128 stands for zero in the data rows.
Some points, one per row:
186|115|140|108|102|160|144|117|123|137|109|151|139|171|134|149|102|174|77|116|141|47|116|146|170|59|181|166|144|73|161|149|180|58|158|87|122|121|118|125|109|125|43|0|115|127|162|147
199|155|95|113|148|207|132|85|126|132|154|126|114|129|90|119|123|166|141|102|151|119|111|144|134|0|101|125|233|111|139|87|176|146|126|83|86|90|111|84|114|133|138|72|124|151|160|232
146|114|108|114|124|112|146|145|117|151|182|128|156|158|107|117|133|102|181|173|110|164|158|107|145|166|152|127|126|136|119|152|128|136|101|68|149|112|137|115|131|140|112|159|136|111|160|133
98|73|145|159|150|101|133|138|232|130|165|131|126|113|111|119|130|64|100|93|149|130|152|102|102|194|132|132|135|143|103|100|100|159|125|122|161|136|138|182|138|140|196|137|105|95|142|124
103|130|113|132|180|190|141|120|134|69|132|159|170|116|219|137|59|132|213|131|112|77|124|133|131|126|160|163|95|125|206|109|195|61|168|95|102|99|82|125|138|127|133|142|152|163|147|97
97|134|132|167|107|139|154|169|133|118|158|124|99|105|132|123|221|72|79|83|141|133|126|120|115|163|95|0|147|157|159|138|119|129|142|116|141|151|151|76|71|133|113|154|124|108|123|144
117|129|117|160|150|106|116|148|172|169|145|151|123|175|175|102|111|128|52|164|109|154|119|116|162|133|141|133|142|109|114|124|115|178|102|172|91|138|170|148|153|129|179|202|191|164|50|77
128|120|129|59|147|140|94|128|149|188|105|130|72|183|186|103|136|133|102|207|73|135|121|95|136|91|119|99|136|143|142|139|103|180|78|161|94|164|143|156|163|92|164|186|116|164|94|91
160|139|124|138|193|144|109|105|192|126|62|172|174|81|161|144|137|139|177|185|87|63|94|165|145|122|152|154|115|89|195|99|167|112|113|114|35|119|81|151|79|104|167|117|142|202|0|93
156|114|122|176|175|135|133|120|143|116|125|105|137|103|127|131|113|145|167|124|184|158|117|107|155|170|165|133|122|128|114|118|144|112|212|64|123|122|78|97|134|100|135|112|78|83|162|161
141|129|127|131|139|176|97|115|126|126|139|134|131|78|105|145|127|141|172|114|139|132|129|133|137|76|130|169|83|89|160|127|154|113|153|77|139|90|113|100|95|111|108|63|107|130|160|189
144|98|159|134|104|133|149|130|122|93|121|130|131|123|143|131|124|73|120|107|125|101|143|100|95|119|95|127|137|108|137|140|107|120|124|62|120|112|137|150|133|134|138|148|128|102|114|98
185|130|109|82|115|121|127|123|146|108|136|113|120|174|113|124|132|166|151|93|140|109|188|168|145|157|96|146|107|111|99|117|126|127|148|95|133|103|163|118|91|156|95|92|123|84|182|147
100|136|181|26|78|87|221|160|168|171|101|146|107|186|60|88|139|147|117|107|90|147|128|81|121|123|118|152|133|125|151|105|105|160|121|170|122|120|114|113|124|138|157|151|140|142|110|113
100|120|130|85|145|146|143|208|133|151|137|91|78|190|54|151|110|106|100|116|117|182|168|158|82|206|56|97|143|135|75|136|68|163|108|78|131|120|149|21|124|83|124|129|78|92|94|136
141|111|142|180|105|105|77|170|155|140|162|142|112|154|95|121|121|104|111|120|113|136|114|133|114|168|105|111|152|178|96|222|119|140|128|134|116|144|169|133|74|107|143|134|118|105|0|119
62|141|136|105|131|146|148|126|109|108|123|131|108|154|83|149|161|151|114|130|150|138|118|73|102|103|109|115|107|130|121|87|84|152|98|154|198|167|175|152|131|125|89|145|103|86|138|124
113|146|138|86|129|196|175|94|95|150|93|127|112|172|101|155|106|163|116|108|179|118|133|196|114|94|64|151|153|96|113|147|134|134|147|133|103|134|158|93|80|137|84|102|119|112|159|135
144|128|92|43|141|140|107|130|147|142|73|131|152|185|150|56|107|102|135|144|125|161|130|138|112|105|98|104|173|101|103|131|92|156|131|188|128|119|171|126|138|132|129|149|143|118|137|132
131|138|95|86|161|156|150|116|131|81|173|140|118|104|80|146|118|132|153|118|113|134|131|151|166|129|155|157|123|120|125|146|121|61|119|101|93|98|96|8|186|120|131|89|163|146|89|125
119|120|166|143|117|153|154|158|99|153|85|93|68|141|166|134|113|153|137|122|148|158|148|78|121|134|114|106|164|74|83|138|150|125|110|140|78|139|161|110|181|142|102|144|134|106|127|137
110|106|125|130|151|90|101|168|133|108|131|134|139|81|156|146|121|140|113|136|148|136|142|95|138|238|96|118|126|164|129|127|103|128|158|115|201|136|177|102|176|112|112|151|149|109|143|132
127|153|117|177|105|157|101|130|144|155|138|138|128|108|191|137|112|129|201|185|129|119|105|132|157|115|186|158|75|176|117|123|126|126|99|150|137|136|83|185|115|111|150|132|139|139|115|52
101|128|130|100|131|110|153|104|107|93|124|110|99|121|103|72|87|100|135|43|153|136|117|132|141|145|100|103|79|151|109|149|119|142|140|160|125|119|157|111|118|157|125|78|80|131|143|152
159|128|150|167|157|102|117|137|172|94|145|111|205|87|137|122|121|150|140|161|98|116|130|111|139|148|137|145|104|128|167|141|163|89|153|147|133|185|84|148|143|189|191|147|158|154|164|90
170|41|91|154|160|146|126|144|125|101|112|117|105|115|102|142|128|122|137|160|117|138|184|89|138|171|86|127|189|168|138|118|116|133|117|146|150|121|136|116|115|140|178|151|162|122|158|116
126|170|140|138|175|153|128|94|121|122|105|158|135|123|122|137|198|132|138|119|149|122|120|156|88|145|165|161|90|178|181|139|159|101|158|193|96|45|65|117|98|139|113|123|108|129|132|128
129|123|146|199|121|98|94|138|104|106|160|112|142|70|177|154|90|109|156|114|112|112|116|71|85|151|128|166|128|150|136|131|130|64|171|118|152|124|112|155|116|131|137|168|182|148|109|72
113|125|166|129|142|118|139|172|176|199|119|80|84|185|134|93|93|160|106|139|130|174|128|168|151|114|190|129|148|106|82|119|118|159|91|156|113|179|146|69|104|100|109|131|67|168|131|166
142|136|135|91|124|175|114|138|118|119|168|154|153|89|104|143|159|145|173|103|172|65|124|141|111|95|90|136|205|88|92|123|153|142|152|147|123|119|122|158|135|145|86|111|111|94|115|129
107|82|136|145|226|126|126|151|131|134|140|145|121|122|154|108|105|110|116|129|146|127|134|102|147|192|91|104|135|125|92|148|107|144|122|112|135|211|124|167|149|44|160|121|76|160|125|109
62|126|142|122|122|32|126|172|151|119|116|141|96|123|137|104|110|120|114|130|255|156|147|103|106|147|108|51|104|166|132|133|159|116|98|140|141|150|162|130|136|104|112|139|174|134|116|116
121|146|131|161|101|134|116|130|81|74|89|95|149|150|89|161|150|125|122|161|143|118|97|182|177|119|103|101|128|88|138|102|111|86|143|87|92|73|180|89|163|150|62|118|97|106|172|178
122|92|111|129|155|131|119|113|153|78|144|175|142|86|129|124|183|108|151|136|104|123|159|89|109|142|158|140|88|143|157|135|167|100|136|116|155|117|129|143|138|127|175|142|166|38|105|115
96|81|158|155|134|126|133|129|96|147|155|147|129|120|108|122|181|83|83|115|143|132|86|104|0|127|149|137|149|152|48|148|102|141|94|136|103|117|154|176|126|162|160|127|124|109|84|96
113|140|183|150|120|109|119|149|150|167|126|152|158|101|158|130|97|212|103|119|111|136|144|48|88|141|148|173|134|161|92|128|220|172|52|210|169|131|93|135|145|158|195|127|102|174|127|64
100|127|154|132|130|117|101|135|120|116|163|179|144|99|166|104|120|123|162|118|84|115|150|112|92|168|128|120|98|136|155|145|162|132|111|164|58|165|106|149|134|143|162|158|162|151|41|93
148|161|157|94|95|141|132|97|109|101|77|118|80|105|132|132|136|108|145|141|127|77|114|166|161|82|175|122|124|126|127|121|156|136|173|141|143|149|139|189|141|110|66|115|101|149|132|119
113|124|141|143|101|89|138|157|110|152|116|98|107|191|119|103|136|129|125|108|116|168|120|163|145|135|74|96|142|71|138|111|94|133|76|115|123|134|171|78|115|134|96|126|95|125|149|166
146|148|118|137|113|173|138|133|90|105|114|106|107|90|84|170|108|142|121|70|152|138|195|198|152|124|144|121|126|112|121|128|99|95|153|82|149|146|150|104|102|133|108|78|96|97|151|160
143|135|172|145|120|138|158|79|106|105|119|127|140|144|94|155|154|113|78|116|151|121|117|144|164|93|152|142|132|120|165|134|169|91|134|112|111|126|140|108|130|123|99|64|79|153|133|146
86|83|121|59|107|122|122|139|119|119|115|66|119|185|115|88|99|150|128|105|143|140|122|123|147|105|167|128|135|59|92|88|116|168|136|134|123|108|154|115|144|132|119|74|110|82|104|136
92|115|124|169|99|89|133|83|138|135|155|142|77|78|192|147|89|165|104|130|128|164|144|127|84|190|175|107|134|152|99|164|75|59|137|133|111|123|116|155|139|80|177|60|138|133|72|105
119|142|105|99|93|125|153|191|121|135|117|52|0|164|103|69|100|117|30|102|155|156|155|150|169|175|38|92|139|131|68|170|92|174|88|107|144|98|175|48|98|128|110|166|96|86|166|141
120|113|109|137|158|120|101|128|144|129|134|97|113|151|86|138|133|133|140|140|117|145|133|113|100|155|109|99|139|197|114|98|122|112|174|128|188|137|151|108|112|106|117|118|121|109|141|147
90|130|151|150|93|149|127|120|118|116|130|95|118|115|135|144|113|112|115|138|96|137|120|146|85|151|144|119|85|142|156|109|141|165|110|60|161|131|124|156|179|115|86|118|210|157|132|136
135|138|149|176|152|124|128|108|135|115|186|176|149|140|166|145|134|99|137|150|157|75|120|128|46|144|173|195|130|125|145|159|65|104|165|105|162|160|87|148|131|92|139|107|154|156|113|147
159|152|133|123|103|113|132|132|146|143|118|32|116|133|193|158|107|124|162|154|58|96|138|151|150|132|147|134|116|85|127|138|141|108|138|144|206|106|111|140|109|132|134|190|164|104|84|104
149|136|122|111|105|161|140|76|107|113|129|128|119|125|174|165|255|146|143|92|151|104|133|95|140|98|150|128|113|73|148|154|130|108|161|112|138|131|165|142|146|167|69|102|119|122|214|123
130|131|117|74|166|156|125|142|151|123|83|71|83|197|68|95|161|56|112|100|125|146|151|112|123|133|80|144|151|114|59|147|129|147|85|139|102|127|155|98|91|152|117|140|138|62|144|141
128|155|112|60|137|144|156|109|66|110|102|135|96|109|129|183|134|136|118|103|174|79|102|148|162|91|121|150|115|103|128|107|119|121|128|113|156|124|149|145|126|137|91|90|122|125|105|127
154|74|110|155|127|135|149|112|105|65|146|158|178|99|56|130|100|114|160|152|124|95|127|104|70|132|136|100|124|131|147|110|138|119|157|136|156|125|99|189|142|107|188|150|146|115|146|115
178|143|92|100|144|170|100|57|131|102|124|128|157|108|87|142|159|157|143|129|110|85|140|161|198|130|140|170|106|154|150|129|184|92|131|88|138|108|110|121|125|167|80|70|131|104|133|150
117|109|90|128|135|134|103|169|151|124|139|109|134|111|118|124|113|107|115|112|182|127|112|99|153|242|82|148|182|134|121|120|86|124|114|33|174|148|112|109|130|153|137|180|85|125|120|166
109|95|91|116|65|121|124|137|127|162|137|60|130|156|63|72|129|130|128|126|135|154|102|134|171|121|127|89|198|114|106|112|107|199|118|254|208|143|152|149|165|135|144|126|129|111|95|138
73|98|129|77|84|120|190|151|106|130|101|104|79|139|111|172|118|116|94|108|155|159|162|185|168|127|101|111|159|174|51|113|109|138|123|79|171|157|192|111|110|170|93|146|85|75|136|168
40 more points follow, each with its number after it:
140|180|155|214|98|143|119|85|132|145|151|226|155|121|115|145|134|142|133|129|93|125|106|165|118|47|158|109|129|143|145|143|133|116|114|143|98|121|97|200|134|177|125|142|136|132|132|102 0
151|195|138|132|145|127|112|92|154|202|141|129|132|159|128|109|71|137|147|96|94|152|110|166|91|116|118|135|131|103|128|103|117|132|140|155|116|120|93|156|161|125|183|172|168|152|116|149 1
148|164|132|119|140|118|149|128|147|160|71|77|166|101|129|149|141|105|136|164|124|101|123|125|95|131|114|102|100|130|150|166|139|119|99|152|140|138|157|153|81|118|89|164|161|119|100|154 2
162|160|114|83|139|101|136|60|133|117|113|137|152|96|104|161|164|122|157|125|151|126|191|102|167|123|220|154|94|97|144|127|170|94|156|87|155|105|89|126|104|171|109|79|85|120|162|162 3
126|118|141|113|146|128|146|34|134|110|142|32|124|74|127|140|121|112|83|143|152|101|145|122|153|187|117|26|138|120|77|96|118|93|138|15|136|134|138|104|144|104|106|119|112|100|162|210 4
192|134|97|128|124|156|121|132|132|90|146|148|169|103|178|140|118|109|185|147|105|110|123|124|94|118|155|148|80|140|178|142|252|70|146|102|66|95|100|144|166|147|187|127|182|137|147|90 5
118|122|131|180|131|101|105|143|138|151|126|138|131|159|123|130|106|53|96|137|110|146|81|129|104|139|116|131|142|115|109|130|108|142|72|138|135|166|126|170|158|102|149|183|105|156|112|92 6
142|149|104|84|165|131|103|126|145|127|144|165|145|118|183|132|125|113|173|148|83|76|154|77|143|157|93|136|123|90|158|92|141|93|160|111|133|142|101|127|113|108|125|190|167|136|152|101 7
129|151|131|67|123|181|156|140|131|102|132|66|100|190|72|137|142|102|32|99|173|161|129|133|173|119|89|128|149|111|103|113|66|180|119|125|119|97|178|93|123|132|157|130|111|91|165|157 8
129|132|146|158|102|111|130|106|124|152|89|133|143|169|163|136|102|105|185|152|124|131|90|128|153|132|132|115|121|126|117|121|109|182|137|120|129|150|138|130|134|140|90|117|164|153|116|76 9
119|156|105|70|146|152|131|131|155|141|108|110|126|139|93|138|165|111|162|107|115|136|134|137|148|130|94|134|117|143|153|179|146|112|159|113|115|98|110|75|115|153|98|75|170|110|176|183 10
149|151|112|185|168|117|113|138|112|119|145|147|46|85|142|147|166|129|156|144|153|128|158|145|113|149|130|154|94|175|170|125|140|86|161|128|84|111|88|79|119|137|146|118|134|172|164|157 11
88|75|141|188|123|113|123|132|107|117|155|108|158|127|137|103|92|128|100|113|131|147|113|76|90|78|144|117|130|182|121|154|168|120|91|105|119|142|119|145|181|110|170|130|122|163|108|92 12
107|128|108|59|109|138|154|139|125|66|114|84|116|169|54|114|167|99|111|76|132|148|128|170|182|124|68|90|163|109|108|128|119|164|107|128|125|108|255|54|125|136|78|99|89|75|204|193 13
114|144|92|95|134|116|191|118|115|156|181|92|93|213|116|116|131|110|151|144|131|133|126|149|255|124|78|111|182|112|42|90|156|138|122|111|123|109|165|132|142|158|101|88|133|52|163|169 14
159|153|118|107|115|160|151|101|117|102|107|132|132|92|137|181|118|108|144|119|137|133|144|130|153|121|126|179|107|113|129|143|152|136|172|124|125|107|115|133|84|112|106|106|141|164|148|124 15
199|147|150|108|89|165|131|70|139|112|185|186|165|74|142|180|103|179|154|116|121|77|103|191|201|60|181|174|110|106|152|129|175|50|165|97|127|156|128|141|115|123|47|29|148|116|160|140 16
130|168|145|102|121|146|146|123|121|140|119|90|124|139|143|145|82|133|149|160|118|146|112|146|121|141|97|131|167|119|120|160|116|139|118|130|131|57|106|127|112|93|158|117|105|147|130|148 17
118|127|122|96|129|165|153|172|116|92|106|81|110|122|103|69|129|101|144|129|137|134|91|146|102|166|113|132|142|134|105|136|112|134|117|86|139|123|143|74|72|153|104|97|138|79|91|184 18
157|112|128|255|146|57|110|158|129|121|151|122|146|108|148|100|127|125|238|131|114|152|102|118|103|163|107|95|118|160|155|118|106|132|136|157|146|157|139|127|122|135|172|171|145|110|132|109 19
116|128|148|130|131|75|150|109|131|82|90|116|110|104|112|90|114|116|179|143|103|95|154|19|121|161|102|127|113|109|81|118|129|168|166|141|124|138|135|154|174|114|115|155|150|122|110|101 20
120|115|158|165|117|78|96|41|137|186|169|139|144|155|169|122|107|93|150|173|120|128|127|101|91|153|183|127|110|170|140|134|150|81|121|134|148|165|119|182|185|51|164|164|62|205|67|97 21
81|136|95|105|102|127|139|125|144|140|142|101|55|146|116|129|181|180|126|128|83|141|108|143|137|70|136|132|128|134|126|120|121|151|119|127|163|139|155|151|158|178|111|199|120|100|162|108 22
113|133|168|137|140|71|153|139|110|182|146|150|146|161|119|116|106|103|100|97|119|147|110|89|129|146|167|133|143|84|110|166|71|152|121|130|164|135|122|144|122|117|169|142|83|162|97|133 23
129|129|164|183|123|142|123|114|104|79|147|162|186|107|155|192|121|98|189|115|141|96|126|111|100|127|198|131|87|147|172|157|145|69|165|105|89|121|0|105|130|113|159|119|156|112|151|118 24
113|153|172|185|100|108|132|136|97|152|141|166|130|141|145|171|111|91|104|141|141|130|118|177|84|100|180|112|153|142|141|155|92|133|129|192|156|168|96|188|117|106|121|168|132|129|75|92 25
171|101|141|106|160|102|169|156|131|132|139|137|119|151|109|75|131|127|123|91|123|165|146|104|120|112|120|109|134|98|116|142|86|181|99|143|117|134|131|140|112|166|128|135|141|136|109|118 26
141|110|144|106|87|159|141|141|141|155|155|74|116|199|69|144|134|175|96|138|145|192|170|138|125|102|129|93|171|114|83|100|135|153|57|106|55|22|117|120|119|172|88|73|84|154|153|131 27
83|116|133|167|153|142|124|162|137|71|142|156|130|125|106|104|158|114|78|149|122|118|172|117|131|124|82|176|118|123|135|98|100|135|146|124|142|111|184|99|119|132|177|70|133|105|146|84 28
183|174|103|60|139|153|75|100|99|68|114|115|141|84|62|126|171|132|154|62|197|72|119|246|151|101|119|183|119|103|123|116|231|127|156|162|111|116|131|116|97|177|69|48|136|127|143|154 29
134|79|134|171|127|121|189|112|113|104|168|150|182|83|160|193|123|92|81|100|144|107|141|160|97|118|148|145|87|158|138|119|77|103|122|123|203|160|133|179|133|116|107|199|111|94|91|110 30
94|206|116|131|132|98|131|152|122|136|142|160|122|127|131|137|182|132|160|116|98|115|146|138|85|128|137|111|127|156|92|108|131|119|161|125|124|133|125|122|123|120|164|116|125|129|143|119 31
200|152|126|122|116|144|115|69|120|110|118|156|61|74|138|153|164|184|153|146|169|83|124|179|102|59|180|175|110|88|204|160|168|87|156|142|140|113|104|160|132|133|44|59|74|114|135|167 32
134|132|127|182|104|98|148|170|141|221|157|116|163|178|175|70|118|109|98|255|218|99|133|102|96|91|154|102|109|130|160|144|173|196|110|166|107|170|63|129|152|127|197|169|147|148|109|2 33
163|105|123|126|123|163|208|98|141|134|138|137|140|95|115|154|147|104|164|169|140|100|156|141|123|155|122|149|124|125|149|133|114|117|152|124|87|78|69|139|88|154|152|111|148|159|146|149 34
141|116|117|143|151|113|151|212|166|114|88|145|138|89|148|114|145|111|141|157|115|108|203|125|74|131|120|126|104|120|161|141|96|121|155|148|132|145|110|183|140|135|140|155|164|106|133|101 35
126|127|158|146|152|122|116|129|143|143|152|131|141|142|167|134|133|117|129|129|137|102|132|95|81|122|162|121|157|198|200|174|113|115|135|132|169|104|134|202|81|90|198|183|150|126|72|86 36
138|101|170|159|140|126|108|170|126|75|205|120|120|91|133|165|113|87|107|134|82|107|116|114|104|180|142|159|122|130|172|143|76|112|255|112|168|154|124|153|115|131|133|144|84|138|140|120 37
161|165|112|69|114|114|198|124|147|249|111|103|122|208|88|74|166|160|101|90|167|178|144|151|86|45|118|85|150|38|85|116|63|155|70|95|62|102|129|69|118|142|136|73|74|165|155|146 38
94|131|93|104|159|88|121|140|144|175|103|128|126|169|156|73|108|160|128|150|94|122|101|117|117|134|148|116|255|99|77|106|127|175|105|118|111|157|150|125|131|125|124|191|151|135|114|74 39
Which of these numbered points is nearest to each point below, looking only along the 7 directions in which the first points spread most? Its number follows each.
152|148|120|86|140|106|152|135|133|180|166|104|108|174|87|103|150|174|83|79|150|152|120|131|138|53|107|73|153|83|86|85|154|195|108|142|69|62|127|98|157|140|133|72|83|157|173|151 > 27
142|101|109|106|140|168|112|114|130|129|100|158|143|158|105|103|133|79|225|123|125|99|159|146|168|143|100|115|121|151|106|129|150|148|110|150|110|139|168|135|130|118|88|135|133|129|149|0 > 2
129|137|122|130|140|125|133|160|109|73|139|119|128|92|157|134|120|115|165|175|35|100|177|111|136|108|121|112|103|148|148|141|154|110|138|72|195|144|75|129|151|138|124|127|160|157|81|104 > 7
112|136|135|95|155|164|154|152|138|100|132|111|148|157|88|96|158|193|155|85|153|99|118|92|158|103|111|127|120|100|96|130|147|189|99|145|118|113|184|93|118|159|88|84|118|96|125|151 > 27
140|132|123|122|101|109|134|128|81|134|119|154|164|114|146|152|134|127|109|154|155|160|137|116|110|151|141|122|96|122|117|157|111|0|150|129|155|105|98|187|106|111|110|140|150|143|139|117 > 30
90|136|112|117|56|101|151|151|89|162|112|129|102|196|117|90|108|161|110|118|122|158|133|166|137|126|135|135|133|108|53|117|108|135|107|129|133|121|158|97|132|166|98|131|172|122|168|142 > 22
122|99|118|129|172|128|135|121|168|152|124|137|109|167|165|117|73|125|156|148|121|154|169|122|115|123|112|93|142|132|114|128|147|97|82|139|104|137|124|116|132|141|179|148|158|149|143|57 > 1
53|123|117|168|117|115|127|160|127|148|158|186|121|153|144|76|95|146|5|111|141|145|93|105|138|104|147|155|138|161|121|133|80|243|113|183|113|120|123|118|130|119|172|142|88|146|117|158 > 23
115|90|134|170|152|119|112|161|133|110|84|110|124|104|154|129|124|89|94|151|132|79|113|94|100|144|50|127|146|142|130|144|125|165|127|121|143|138|90|176|151|142|141|184|179|127|101|0 > 35
167|173|124|120|116|88|141|98|131|147|164|197|133|41|191|134|136|183|138|153|171|86|113|139|192|92|52|151|132|107|116|140|161|124|121|128|80|135|104|137|129|134|88|81|160|122|133|162 > 15
125|93|115|176|121|105|133|125|135|0|127|91|116|70|133|136|141|108|115|147|109|111|131|115|117|187|112|102|113|182|113|108|101|104|143|110|101|126|128|118|152|106|155|141|156|120|137|112 > 37
90|98|124|63|129|157|137|136|143|137|101|88|79|138|24|76|160|119|111|99|151|90|137|166|214|124|26|96|142|128|95|93|98|161|108|123|131|119|180|72|159|149|84|64|151|64|151|171 > 13
125|109|70|140|145|99|131|142|107|160|95|124|130|65|108|154|160|103|164|128|149|132|122|133|130|177|131|105|130|119|159|130|111|111|110|134|155|165|134|105|94|142|146|123|44|126|141|105 > 28
84|100|166|163|109|117|157|103|111|158|119|136|132|122|178|125|145|99|47|130|161|102|130|97|44|93|171|108|151|142|74|120|71|170|130|133|159|188|175|175|145|123|167|102|146|114|88|87 > 25
105|147|116|134|100|142|143|155|145|124|118|118|97|126|118|167|101|134|120|91|100|131|156|70|138|112|116|141|149|105|114|134|159|97|110|133|122|156|107|88|141|117|112|141|127|151|110|115 > 17
124|110|125|137|111|86|112|117|112|142|140|104|152|162|80|125|99|137|127|140|84|157|163|54|141|129|122|80|112|130|122|113|117|131|69|151|130|134|122|143|162|152|130|148|151|107|92|122 > 20
149|172|127|69|139|172|116|83|129|82|124|122|150|98|81|122|156|143|143|90|178|102|90|190|180|115|141|222|130|117|149|123|176|58|133|65|155|75|139|132|53|159|77|0|116|40|168|185 > 29
79|87|141|165|145|103|109|145|160|154|169|170|162|120|143|100|103|115|170|163|184|129|117|138|63|108|157|186|128|169|169|153|122|114|151|162|112|132|86|163|138|143|129|161|205|141|105|63 > 36
117|97|135|152|113|91|112|198|122|99|122|134|136|93|142|144|91|115|58|130|104|115|176|121|125|209|126|134|118|159|130|154|104|77|174|121|130|125|116|105|130|86|142|154|162|89|163|130 > 37
152|152|165|118|103|149|137|82|101|141|170|209|164|131|126|138|177|115|165|162|141|89|122|137|141|68|169|148|131|112|155|136|170|137|156|192|109|119|112|161|152|140|124|73|98|170|94|105 > 0
174|163|168|163|125|143|141|109|111|109|88|159|149|126|142|150|164|141|177|107|151|93|91|141|131|69|144|192|119|118|122|135|161|93|161|182|105|97|117|168|156|169|105|111|116|131|123|85 > 0
138|103|114|88|102|118|178|99|108|87|97|136|145|107|78|144|149|131|135|108|156|143|150|121|132|125|114|138|168|74|97|88|70|123|136|93|78|127|161|182|165|130|102|239|148|80|158|150 > 22
100|115|148|184|107|99|138|102|176|188|132|115|234|159|181|83|113|113|123|137|115|150|106|74|78|57|121|145|72|89|142|153|174|169|138|206|115|116|121|176|123|111|156|242|144|146|104|53 > 33
112|121|118|70|116|135|134|128|152|147|109|124|114|183|72|78|113|118|118|138|123|179|154|110|144|129|81|90|114|143|85|111|66|199|114|129|107|154|178|98|138|142|69|131|115|113|132|173 > 8
112|125|102|152|147|113|116|161|171|107|120|135|113|81|114|99|132|0|116|143|103|126|157|88|57|220|102|110|101|130|132|155|121|131|124|160|149|165|104|112|119|138|190|211|152|95|93|117 > 19
139|96|107|96|157|141|140|95|93|94|148|133|158|85|80|165|141|156|141|74|150|172|108|114|153|136|157|121|117|118|130|141|168|64|133|72|125|100|129|108|155|137|92|80|97|136|203|236 > 3
210|65|157|172|203|146|95|130|98|139|135|100|158|94|189|174|139|115|157|107|173|102|104|104|94|97|206|150|144|139|183|143|113|110|162|92|162|131|84|149|133|117|157|149|125|165|110|105 > 24
93|98|111|124|133|67|193|129|138|149|142|155|148|177|132|104|133|126|164|154|160|158|149|114|100|119|98|96|131|143|110|129|130|133|67|174|137|126|118|162|187|108|159|147|115|125|151|107 > 20
128|82|161|117|128|84|147|118|160|167|131|141|137|151|131|141|124|113|124|101|170|164|129|112|132|120|182|118|134|103|120|143|93|113|67|156|141|101|138|138|114|140|150|156|82|170|69|98 > 23
111|119|132|141|105|206|130|130|106|106|71|148|163|16|138|174|121|113|80|84|132|116|126|135|124|120|152|162|153|125|123|143|109|125|151|156|136|127|147|142|75|130|100|161|146|107|22|141 > 31
110|80|245|94|182|98|179|179|125|101|154|151|102|133|111|127|93|135|115|187|118|125|167|134|92|183|124|134|151|147|111|141|83|143|100|144|138|127|143|142|139|141|168|190|108|103|108|108 > 6
189|169|152|162|114|167|154|106|102|143|144|196|159|99|133|164|178|133|108|91|140|74|84|157|146|81|183|157|138|98|143|137|149|111|170|103|109|129|97|141|112|147|87|85|153|131|122|124 > 32
129|120|96|117|213|81|114|158|116|160|131|157|118|176|107|112|119|107|128|153|95|124|131|88|79|71|97|151|133|74|65|107|84|179|136|144|100|100|130|148|124|125|133|118|128|120|113|110 > 26
124|188|81|114|125|217|103|134|97|106|39|104|120|95|97|142|96|160|133|114|156|104|174|144|149|147|127|129|152|127|105|127|113|153|139|111|133|123|108|98|128|150|59|128|112|99|122|172 > 10
140|140|160|151|122|157|0|132|146|148|174|169|146|130|187|48|120|122|137|139|134|123|144|96|100|96|157|118|116|137|161|132|155|149|107|153|130|150|85|163|123|119|152|158|122|173|82|81 > 33
121|132|119|97|152|113|120|128|130|174|113|149|106|228|151|95|43|139|113|85|100|120|125|79|112|109|92|136|108|163|129|161|175|204|93|161|58|165|118|161|73|118|156|190|229|154|110|66 > 39
111|117|132|69|151|136|154|169|77|163|86|122|75|186|70|65|93|138|133|102|163|168|139|140|161|118|167|116|181|132|81|132|119|170|114|203|116|136|185|120|133|122|67|130|140|89|118|124 > 27
118|122|130|153|73|114|114|143|161|181|137|181|142|115|207|125|130|145|124|149|114|134|82|105|94|107|120|146|116|164|161|124|109|148|131|162|117|142|140|157|99|125|146|163|145|147|103|91 > 25
119|138|114|105|95|154|113|96|118|111|118|153|158|113|107|145|192|144|142|135|145|89|120|173|136|105|159|151|84|102|139|185|126|124|148|106|107|109|128|133|141|119|94|129|115|151|146|114 > 15
153|120|149|153|168|79|98|99|133|124|130|120|177|112|139|99|157|158|128|157|95|100|255|111|157|109|127|129|101|150|200|99|146|132|150|149|137|120|90|190|255|143|193|139|189|150|129|110 > 7
125|109|103|117|144|132|102|141|131|136|124|134|109|106|99|78|75|110|100|129|137|143|113|115|93|135|100|88|83|129|120|106|129|174|113|157|133|79|128|99|124|120|157|141|137|132|167|156 > 26
89|63|161|190|119|88|124|89|118|108|132|157|146|37|209|163|129|86|167|161|148|88|137|131|109|187|240|155|120|143|182|92|100|103|119|132|184|177|121|209|171|93|173|130|150|205|34|128 > 21
80|98|122|177|130|132|122|170|110|106|137|130|139|78|127|171|116|110|85|141|151|134|118|138|109|159|168|221|108|154|179|126|216|71|111|58|173|142|70|149|102|137|174|132|149|144|88|109 > 37
104|164|157|103|89|127|64|175|146|153|106|115|95|134|134|123|127|116|167|112|114|116|106|141|166|143|149|126|154|96|108|127|132|139|123|37|124|139|188|112|72|130|72|128|121|164|121|137 > 17
195|160|110|167|153|113|129|126|117|101|155|172|161|63|146|152|157|139|217|129|107|96|126|123|155|101|139|159|49|165|215|98|180|110|255|103|128|111|10|116|169|138|172|111|168|127|154|120 > 5
162|152|146|174|169|179|100|122|149|128|153|154|185|91|113|160|154|127|109|188|158|102|109|204|150|106|141|157|106|111|154|160|140|76|151|125|147|109|124|0|122|120|189|120|119|131|120|116 > 11
172|137|131|103|112|175|131|92|157|141|25|159|202|122|172|255|155|154|134|64|174|138|83|135|218|53|171|156|133|120|188|152|149|136|139|92|135|124|88|149|105|107|80|49|89|165|111|138 > 32
93|120|170|219|114|119|111|180|85|156|145|88|97|122|8|86|115|106|48|46|152|125|113|89|122|183|118|140|147|164|139|172|71|152|111|143|151|145|129|123|137|127|162|167|129|169|72|109 > 23
135|144|97|59|161|174|138|115|129|138|95|54|82|183|77|113|107|135|120|123|172|178|159|104|175|152|69|70|166|109|0|122|133|165|68|135|141|106|202|6|104|171|67|77|76|54|171|186 > 13
160|156|141|97|128|163|146|154|63|117|105|131|139|147|83|140|128|124|120|95|152|104|125|149|171|93|125|140|143|124|109|141|102|140|154|114|136|121|123|92|121|139|74|98|137|133|121|255 > 10
161|145|148|130|126|137|136|80|93|154|214|137|152|110|133|136|137|142|148|129|173|78|131|149|170|87|204|157|112|89|155|174|144|155|182|148|86|137|98|201|148|97|138|93|101|150|136|117 > 0
108|103|175|181|195|103|103|132|121|145|176|171|140|175|193|130|103|148|101|156|83|143|116|166|61|99|236|149|99|165|128|140|139|152|128|41|117|138|58|158|123|100|200|155|142|157|83|71 > 21
180|144|66|136|179|142|75|98|136|113|123|158|135|94|104|115|159|170|199|169|92|78|147|170|133|170|139|119|96|127|160|159|149|105|170|125|122|128|57|160|148|146|74|70|154|123|46|143 > 34
